One vector is turned by the same rotation once a step. Each row is the vector after some number of steps, and that number follows the row.
The counts run from 0 to 221.
13.4; 18.3; 25.1; -8.9; 14.6; 16.1; 7.7; 17.6; 6.3; 8.7; -3.6; -11.1; 20.5; 3.7; -10.2; -5.4; 0.6; -32.1; 6.1; -3.2; 38.2; 9.4; 18.2; 33.7; -10.7; -4.5; -40.0; -28.1; 36.9; -12.3; 1.5; 12.8
144
6.7; 15.1; 13.7; -11.7; 20.2; 42.6; 21.8; -2.0; -11.9; -4.3; -1.7; 6.1; 16.0; 13.9; -37.1; 14.9; 12.7; -14.4; -8.5; -3.0; 31.4; -12.8; -14.7; 20.5; -10.3; -4.0; -38.5; -0.3; 27.9; -25.3; 15.1; 18.6
30
3.0; 21.8; 10.5; -18.3; 13.7; 18.6; 9.5; -6.0; -29.7; -23.8; 11.9; 6.3; -7.9; -8.8; -25.6; 3.6; -3.9; -21.8; 10.2; -5.7; 39.4; -10.7; 16.1; 22.3; 8.1; 5.5; -27.1; 18.9; 34.4; -23.5; 23.6; 0.5
170
14.8; 8.5; 18.3; -24.0; 2.2; 16.1; 17.4; -14.6; -34.4; 15.2; -5.6; -0.9; 12.0; -3.4; -29.4; -3.1; 15.4; -29.4; 11.6; -9.5; 18.9; -6.5; -18.9; 31.4; 7.7; -26.5; -5.5; 3.9; 39.6; -13.6; 25.2; 21.1
219
9.4; 23.0; 10.9; -19.1; 13.6; 34.9; 8.2; -5.0; -18.3; 2.8; -1.0; 6.9; 13.5; 12.9; -35.9; 9.6; 3.8; -17.3; 6.2; -8.4; 43.0; -8.7; -8.3; 20.6; -4.7; -11.6; -35.6; 4.4; 35.6; -20.8; 19.7; 15.7
29
-5.1; 22.2; 32.1; -24.5; 18.0; -20.2; 21.5; 9.1; -11.6; 3.2; 8.8; -9.9; 16.6; 1.1; 16.1; -35.4; -9.2; -11.8; 8.4; -28.2; 19.0; -16.5; 26.9; 21.1; 6.1; 8.1; -16.7; -14.8; 47.0; -2.6; -3.7; 2.4
126
-22.3; 5.0; 34.1; 1.4; 7.4; -5.0; 34.0; -20.2; -31.8; -17.5; 10.2; -10.6; -1.2; -9.0; -14.4; -10.5; 14.1; -38.3; -8.0; -8.0; 2.7; -8.8; 17.5; 42.5; 13.6; 13.3; -22.3; 6.1; 15.1; -20.9; 7.8; -3.7
51
-20.0; 26.0; 31.3; -20.6; 19.4; 28.1; 51.6; -1.2; -15.8; -19.7; 19.0; -1.7; 11.3; 7.3; -18.9; -18.9; 16.6; -5.9; -5.3; -6.6; -9.2; -18.6; -1.4; 4.2; 0.4; 13.5; -16.6; -14.9; 37.4; -9.3; -17.0; 2.2
154
-5.0; 15.7; 22.1; -30.9; 21.7; -17.7; 22.3; 8.7; -15.9; 0.6; 1.6; -3.2; 8.1; 6.2; 9.0; -30.8; -8.3; -0.8; 3.0; -30.0; 26.7; -19.3; 17.7; 17.9; -7.1; 6.4; -18.1; -3.7; 55.0; 1.9; 9.3; 3.0
127
-11.0; 0.6; 37.2; -12.7; 26.6; 16.7; 27.3; 7.1; -35.8; -5.1; 18.6; 9.5; 17.2; 5.9; -16.5; -32.5; 0.1; -11.2; -26.0; -4.2; 9.8; -26.9; 0.4; 6.2; -0.7; -11.3; -13.5; -2.6; 25.7; -21.5; 14.6; 28.1
99
-26.1; 8.5; 17.4; -9.2; 15.5; 23.1; 47.9; -23.0; -23.8; 8.8; -17.0; -4.8; 9.1; 2.5; -21.7; -7.5; 9.1; -27.1; -27.0; -13.5; 17.0; -6.2; -12.4; 24.8; 11.4; 2.9; -19.2; 3.4; 25.8; 10.7; 18.9; 7.3
80
-17.6; 20.6; 17.8; 1.2; 9.5; 18.3; 40.5; -12.2; -35.5; 12.0; 11.1; -7.2; -0.8; -8.7; -25.2; -9.7; 5.3; -42.2; -13.7; 6.7; 25.3; -6.1; 4.9; 26.3; 28.7; 14.7; -20.9; 2.6; 24.9; 6.5; 12.5; 2.5
82
-17.3; 17.5; 28.4; 0.1; 14.0; 19.1; 16.7; -6.7; -39.7; -8.5; 10.3; -5.6; 5.2; -7.4; -20.6; -9.6; 0.8; -47.0; -14.0; -8.1; 35.8; -8.4; 26.8; 21.5; 14.2; -0.2; -23.3; 13.4; 14.9; -8.0; 21.1; -6.4
168
-7.0; 4.2; 38.9; 0.8; -8.0; 10.3; 18.4; -12.2; -22.9; -16.9; 3.0; -5.5; 3.1; -6.0; -25.7; -18.0; 20.6; -34.6; -12.7; 2.2; 6.5; -12.6; 28.5; 37.7; 3.0; -0.9; -21.2; -0.2; 23.0; -32.8; 17.6; 11.6
137
-19.2; 3.1; 29.0; -7.0; 23.5; 10.8; 43.5; -31.3; -32.6; -17.9; -10.0; 6.4; 2.0; 0.6; -21.4; -12.6; 13.3; -23.9; -2.3; -20.7; -2.7; -18.3; -13.6; 35.5; -0.6; 12.3; -9.5; 16.6; 27.2; -16.0; 9.8; 2.5
49
1.6; 10.0; 19.1; 9.0; 34.3; -1.1; 29.3; 8.2; -9.0; -11.2; 7.7; -15.5; -1.8; -4.3; -4.3; -11.6; -9.4; -32.6; 1.4; -2.8; 21.2; -9.7; 19.2; 43.9; 6.1; 33.1; -33.8; -9.5; 21.4; -27.6; -10.7; 6.1
88
-12.9; 19.6; 26.8; -19.9; 21.2; 23.8; 33.6; 0.9; -13.2; -22.1; 14.1; -1.2; 18.1; 2.0; -16.7; -7.0; 12.9; -3.3; -17.3; 0.7; -5.6; -26.3; -6.4; 16.3; 7.4; -7.6; -17.0; -24.7; 30.5; -28.8; -7.8; 26.7
68
3.3; 11.9; 20.3; 0.9; 11.0; 11.9; 35.0; 13.9; 1.8; -1.6; 10.4; -18.1; 0.8; 8.3; -8.6; -7.1; 12.4; -35.2; 3.0; -2.1; 19.2; 8.4; 15.6; 38.7; -2.4; 24.9; -41.2; -17.8; 32.1; -12.3; -18.5; 0.2
2
-3.3; 17.5; 9.0; -13.1; 36.0; 22.5; 44.8; 14.1; 1.8; -25.2; -23.8; -28.0; 15.0; -7.5; 6.9; -4.7; 4.5; -18.0; -12.4; -23.8; 29.5; -3.5; 0.3; 21.7; -13.5; 9.1; -16.7; -7.4; 37.9; 11.5; 0.0; -5.1
6
-9.9; 9.7; 13.5; -0.7; 36.9; 20.9; 36.7; -12.6; -12.1; -24.7; -0.8; 2.3; -9.1; -1.6; -21.6; -7.4; -12.4; -17.0; -1.4; 1.1; 13.9; -4.2; -4.0; 28.7; 2.5; 43.4; -29.8; 1.0; 29.2; -20.9; -0.8; 13.8
86
6.4; 11.2; 15.5; 4.3; 17.9; 34.3; 32.5; 14.8; -16.4; -13.3; 13.9; -7.4; 14.3; 10.9; -25.4; 6.7; 25.0; -34.1; -19.7; 6.0; 16.4; -11.6; -3.0; 29.8; -2.3; -3.5; -33.6; -8.2; 11.1; -29.1; -6.2; 14.0
32
1.1; 21.5; 1.0; -16.5; 11.3; 18.0; 30.9; -11.9; -28.0; -10.4; 10.3; 0.2; -16.0; -13.5; -29.5; -1.2; -5.7; -22.0; 14.0; 2.8; 30.7; -4.1; 3.0; 32.8; 21.3; 29.5; -21.6; 12.8; 41.7; -5.9; 9.9; 4.2
84
1.9; 9.0; 13.3; -25.3; 30.1; 14.8; 21.3; 20.1; 3.6; -32.8; -16.7; -23.4; 20.6; -3.7; 10.5; 4.1; 12.7; -9.9; -20.1; -18.6; 22.7; -13.3; 2.9; 20.9; -15.4; -18.4; -19.2; -20.0; 32.7; -11.1; 11.6; 17.2
178
-7.9; 22.8; 17.1; -10.9; 37.5; 23.4; 42.8; 18.1; -6.4; -13.1; -15.0; -27.1; 20.6; -14.8; 7.7; -11.7; -1.0; -33.2; -14.7; -21.7; 28.0; -3.4; 4.7; 14.3; -3.4; 4.4; -11.8; -7.6; 26.0; 12.5; -10.3; -8.6
7
6.0; 27.7; 21.4; -33.0; 25.2; 0.1; 10.9; 9.9; -16.2; 5.5; 4.5; 0.7; 26.2; -12.5; -7.9; -23.5; -14.7; -13.9; 1.7; -24.5; 31.2; -38.2; 8.2; 12.9; 14.7; -16.8; -7.5; 2.9; 38.7; -12.6; 14.3; 15.6
96
0.3; 10.1; 12.7; -26.0; -5.4; 17.8; 13.0; -8.3; -3.8; -33.3; -5.2; -13.6; -10.1; -4.6; -20.7; 1.1; 15.9; -5.0; -1.6; 4.6; 31.8; 6.1; 23.0; 30.0; -3.4; 4.9; -29.9; -11.8; 51.6; -21.8; 32.9; 20.1
140
14.8; 3.4; 33.2; -14.0; 15.6; 2.5; 16.2; 0.7; -47.1; 4.8; 4.3; 2.2; 6.9; -4.9; -10.6; -31.1; -3.3; -43.0; 15.1; -14.0; 21.4; -9.5; 10.2; 21.5; -2.2; -16.4; 6.1; 15.4; 36.0; -9.4; 18.8; 4.5
132
-18.1; 5.3; 31.7; -4.3; 43.0; 14.0; 9.6; -8.7; -12.5; -29.1; -13.4; -10.3; 0.4; -13.1; 5.0; -1.0; -19.2; -25.1; -3.2; -0.6; 24.1; 10.7; 20.1; 36.6; -3.1; 11.1; -27.8; -20.0; 25.8; -15.4; 19.7; 12.3
56
-18.3; 5.0; 33.8; -15.5; 19.6; 26.9; 12.6; -10.7; -19.4; -13.3; -16.2; -13.5; 13.4; -2.0; -7.9; 0.4; 2.3; -26.4; -21.6; -7.9; 32.5; 10.3; 14.6; 17.6; -6.5; -20.2; -20.8; -12.0; 26.0; 1.6; 40.6; 13.9
25
-9.8; -3.0; 49.4; -2.4; 14.5; -9.3; 11.6; -13.7; -23.6; -21.0; -6.5; -11.1; 10.6; -5.1; 3.8; -18.2; 12.2; -35.5; 8.4; -13.1; -3.5; -2.2; 19.0; 45.2; -11.6; -6.2; -16.1; -17.4; 25.8; -30.6; 6.9; 8.3
20
-7.3; 9.7; 42.4; -10.4; 20.7; -4.4; 23.3; -8.4; -29.8; 6.1; -15.0; -18.0; 11.1; -6.6; 7.9; -19.7; -1.4; -46.5; 16.2; -27.1; 12.5; 13.2; 14.1; 33.5; -6.4; 0.4; -8.9; -5.3; 31.0; 5.4; 0.1; -7.2
162
-2.0; -2.6; 35.9; -16.3; 18.1; 12.9; 22.7; 11.3; -42.8; 2.4; 29.4; 2.7; 9.6; 7.0; -12.4; -27.6; 10.2; -24.3; -19.4; 1.0; 5.9; -24.3; 5.3; 13.5; 6.3; -18.4; -8.6; -3.4; 24.6; -21.7; 11.8; 25.9
100
2.5; 14.8; 26.6; -20.3; 23.6; 3.4; 34.5; -6.2; -51.3; 15.6; 9.7; -1.6; 6.0; -2.6; -12.6; -12.3; 2.8; -41.0; 18.3; -18.8; 13.2; -8.6; -11.9; 24.2; 10.9; -7.5; -7.1; 7.8; 35.5; 5.5; -3.0; -7.6
46
-3.0; 13.2; 22.2; -12.3; 43.1; 7.4; 27.6; 17.5; -8.8; -21.7; -16.4; -25.6; 24.1; -20.8; 12.8; -24.8; -17.5; -27.4; -21.1; -16.0; 27.5; -18.8; 11.6; 21.3; -0.7; -3.0; -3.1; -5.1; 22.5; -2.0; 9.7; 16.8
93
-6.1; 1.3; 26.3; -35.2; 26.1; -6.8; 11.2; -1.8; -20.2; 1.7; -2.0; 0.8; 13.8; 16.2; 8.1; -12.2; 0.7; 6.1; -8.3; -24.0; 19.8; -12.9; -3.4; 22.3; -6.9; -20.3; -20.0; -18.0; 48.1; -8.2; 28.8; 32.2
214
